Z: several groups of rows, each row roughly a mix of its group's hidden directions:
Z (106 x 11):
[[  1  -4 -21   1  16  12   3   5 -27 -14  18]
 [ -1  -8  17   2  -7  18 -19  -9   8  30  -8]
 [ 18  23  -6  -4  14 -26  10   9   0 -11  11]
 [ 13  29 -10   1  27 -13   0   6   1   9   9]
 [ 21  12   8 -25 -13   4   6 -21  10  -2  12]
 [ 24  17   9   8  -8   9  -4   3 -23 -21  -7]
 [ -6 -11  -6  22 -24  21  12   6   5  10 -12]
 [  3   9  17   5  -1   8   6  29 -26 -11   5]
 [ -5 -16   5 -13 -19  -5   0   6  -2  27 -24]
 [-19  30   5   7  14  -5  20   0 -10   4  11]
 [ -4  -8   5  14 -22  27   4   2  -8   7  23]
 [-20 -15   5 -11 -33  -6   6  -2  -9  11  -6]
 [ 26 -24  -8  -5   3 -18   3  -3 -17  -7 -15]
 [ 13  25  21   0  -1 -15  15 -11  10  -8  16]
 [ 32  15   9  -8  11  -8  11   5   1  12 -17]
 [ 14  -3   5  -9 -13 -13  26  -2 -19  -5 -22]
 [ 16   4  16 -20 -19 -22  21  -4   0   2  -3]
 [-13  -6   4  14  -5   2  -6 -18  37   4   5]
 [ 11  18  -1  14 -16  32  -9 -10 -10  -7   4]
 [  1  -8   9  18  -4   1  18  18 -22 -17  17]
 [  7  -6   1   5 -25   7  11  16 -14 -21  19]
 [  6  28 -12  -1  13   1   4 -17   8  -1  27]
 [  6  -2  -3   0  15  14 -22   0 -17 -12  29]
 [-13  -7  12 -16  20 -19   2  -1 -23 -16  -2]
 [-10  -4 -10 -20  23  -9   3  -5  -2  18 -24]
 [ -7 -11   9 -19 -11  12 -11  -1  11  33   4]
 [ -1  20 -15  10  26   2  -3  -7  -1 -13  25]
 [-12  -5  29   8 -13  15 -11  -9   6  19  10]
 [-22   5  18  15  14   6  12   9 -22 -11   9]
 [ 10   9  -1  -7   7   7 -28 -12  19  25   0]
 [ -5  12  -8  -2  12  -7  -8  -5  13 -13  37]
 [ 12  17 -28  -4  21 -11   8  -9 -12  -1 -11]
 [  3 -12  -2  13  10  -8   9   8  -7 -16 -35]
 [-19 -27 -11   2   9 -17  10  13   7  13 -12]
 [ 14  -4  20   8  11  -2 -14  15  29   5 -12]
 [  2  -9 -20 -12  -7   6  29  20  -5   2 -14]
 [-11 -22 -18   7  26  14 -12 -10  -3  -8  -3]
 [-22 -22  30  13  -3   9  -1   0  -4  -6   2]
 [-12  11  -8  11  32 -10   9  -6 -12 -19   2]
 [  0  -6 -24 -12  13  12  -6  -1  16  27  -9]
 [  7   2  25  17  16 -14  11 -13  12  -4 -18]
 [ 19  -9 -16 -17  -9 -21   0   5   2 -26  -3]
 [  5  21   0  -5  -4  29 -16   4 -20 -13  -3]
 [  0  25  14   9   5   3   0   7 -21 -11  25]
 [ 10  18  10  10  17 -33  -4   2   3  -7 -10]
 [ -7   4  -1   6  21 -14  -4  27 -20 -13 -12]
 [-12  30  -8  -8  21  10  -7  12 -10  -9  12]
 [ 13  -3  -2  12   7  -3  -7  32   1   1 -28]
 [-12  15  32   1  14 -16  -3  -5 -17  -7   1]
 [-26   3   3 -25   8  14 -17  16  -2   3  -7]
 [  3 -11   7 -18 -12  28  -8 -18   9  12  12]
 [-16   0  -5  10   3   5  -6   5 -10  31 -25]
 [-18  -5 -28  -8  23   7 -13  -5  -1  11  10]
 [-11   1  22  -8  -1   7 -35 -14   7   3   1]
 [  1  -3  -2 -20 -17 -23  14  15  18 -14  -4]
 [  0  24  17   0 -16   4   7 -14   9  -2  27]
 [ 22  12 -14 -16  13  -4  -4   8   7 -11  26]
 [-12  23 -18   3  30  -5  15  -1  -2   2   2]
 [  6  -5 -13 -13 -24   0   6  22 -21   4 -15]
 [ -1  -5  21  -8 -27   8  -6  -3   8  28  -4]
 [-28 -28 -16   6  -4  -1 -11   6  -7 -11  -2]
 [-12   0  10  17 -23  -6  24  -8  -2 -16  13]
 [ -3 -22  13  -5   7 -27 -11   4   4   5 -23]
 [-18   3 -11  -2  19   9 -24 -15   3   8  21]
 [  8   0   6  -4 -10   8 -26 -29  14  11  -8]
 [-26  14  -6   2  19   7 -16  22  -8  -1  -9]
 [ -7 -23   4 -12   1   0 -29 -20   7  12  -5]
 [ -3  -8  33   6 -25   0   6  -7  14  -9  -5]
 [ -2   1 -12  12  34  -4 -15   1  12 -13  14]
 [ 19  30  15  21 -13   2   0  -4   1 -10  -6]
 [ -3  11   0 -17 -23 -20  13   6 -12  22  -4]
 [-11   9 -11  15  -2   0 -11  19   3 -25  24]
 [  5  -4  18   2  -5  -8  22 -24  -2 -26   2]
 [-29   8 -19  15  18  -6  -8  -1  -9  13   3]
 [-18  -1   5  -3  14  21 -10 -11  -2  27  16]
 [-24  28  17   5  10   0  -9  14  10  -3   7]
 [ -2 -34  -3  -6  -2  21 -11  -9   6 -18   2]
 [-26 -13   7  16 -12  26  -9 -13   0   1  -1]
 [ 33   5 -13   6 -21   4 -15 -13   4   0   1]
 [ -9   3   6 -19  17   4 -12  16 -24 -16  11]
 [  0   8   3   7 -21   6  15  -8 -24  -4  26]
 [ 17  35   2   7  16   0   6  -4   2  -4  17]
 [-11   4 -12   0  10  -2 -23  12  19   1  28]
 [ -2  11  21 -14  -5   2 -19   6  22  23   5]
 [  7 -18   7  -2 -23  -6   8  10 -17 -26   5]
 [  4  -7  12 -16 -18  -7  32  14  10   0  -5]
 [ 22   7  -9   0 -10  -2  32 -11   6  -2  18]
 [  9   8   0  32   1  -1  -5  -2  17 -26   0]
 [ 15 -11 -22 -16  14 -14  -1   5  -8 -12 -22]
 [ -6   8  -7  13  13  -8   2 -18  15   6  32]
 [  8  23 -21  -6   9   1  -7  -2   6   6 -30]
 [ 10   9  14  24 -22   9  12  14  -7 -10 -13]
 [  3   4 -11 -17  -8 -22   1 -30   0  -5  16]
 [  6  -3 -15  -7   0 -15  11 -10  25  19 -21]
 [ -7 -20  17   5  -3 -19 -18  -9  15  11 -18]
 [ 18  -3 -15 -10  -1   4  10  10 -24   9 -26]
 [ 10  20 -11  -8  -1  14  17 -19 -21  -6  14]
 [ -3 -17  19 -15 -17 -10  -2  23  11 -16   3]
 [ 23  26 -21   3   4  -7   6  16   3 -10  -7]
 [ 19 -17 -10 -19 -15  -1  -7  19  10   3 -18]
 [ 16  16 -18  -6   4  20   4   0 -23 -14  12]
 [ 14 -27  -1  -1   8   1 -11  19  13 -20 -12]
 [-10 -10  -4   3 -17  35   5   7 -13  -2  14]
 [ -4   5 -15   8  17  16  -6   9  28  18  -9]
 [  8   2  26  11   2   0 -14  12  31   6  -5]
 [ 17 -22 -17 -25  -3  10   3 -16 -11   2   7]]

which group is each row in? (one row of each group first):
[ -7   7  14  16   5  18  -9 -19  -4  29  -4]  <8>
[-15 -25 -12   8   2  22 -18   7  -4   4 -16]  <81>
[ -6  18   6  -3  11   8 -37 -16   2   1   1]  <122>

[-23 -29   5  -1  14  11   0  -9 -18  -3   8]  <8>
[ -4 -22   3   6  -6  -8   9   5 -12  -1 -36]  <81>
[ 10 -17   1 -13   7   9 -29  22  13  -3   0]  <8>
[  0  24  14  20 -14   7 -10 -12  21   6  -7]  <122>
[ 14  24 -16   2   2  13  19   5 -15 -13  16]  <122>
[ 17 -15  -7  -6  26  20 -11  -7   5  11 -14]  <81>
[ -7   9  23  -2   9  -9  -7  25 -17 -19  -3]  <122>
[-26   1  -1  12  -1  16  27   4 -12   7  13]  <8>
[ 23  20  -9 -19  11  -6  -9  18 -13   2  -6]  <8>
[-11  21 -23  10  19   6  11  17  -9  -4   8]  <122>
[  6  -2 -16  24   7  22 -11 -17  12  14  -4]  <8>
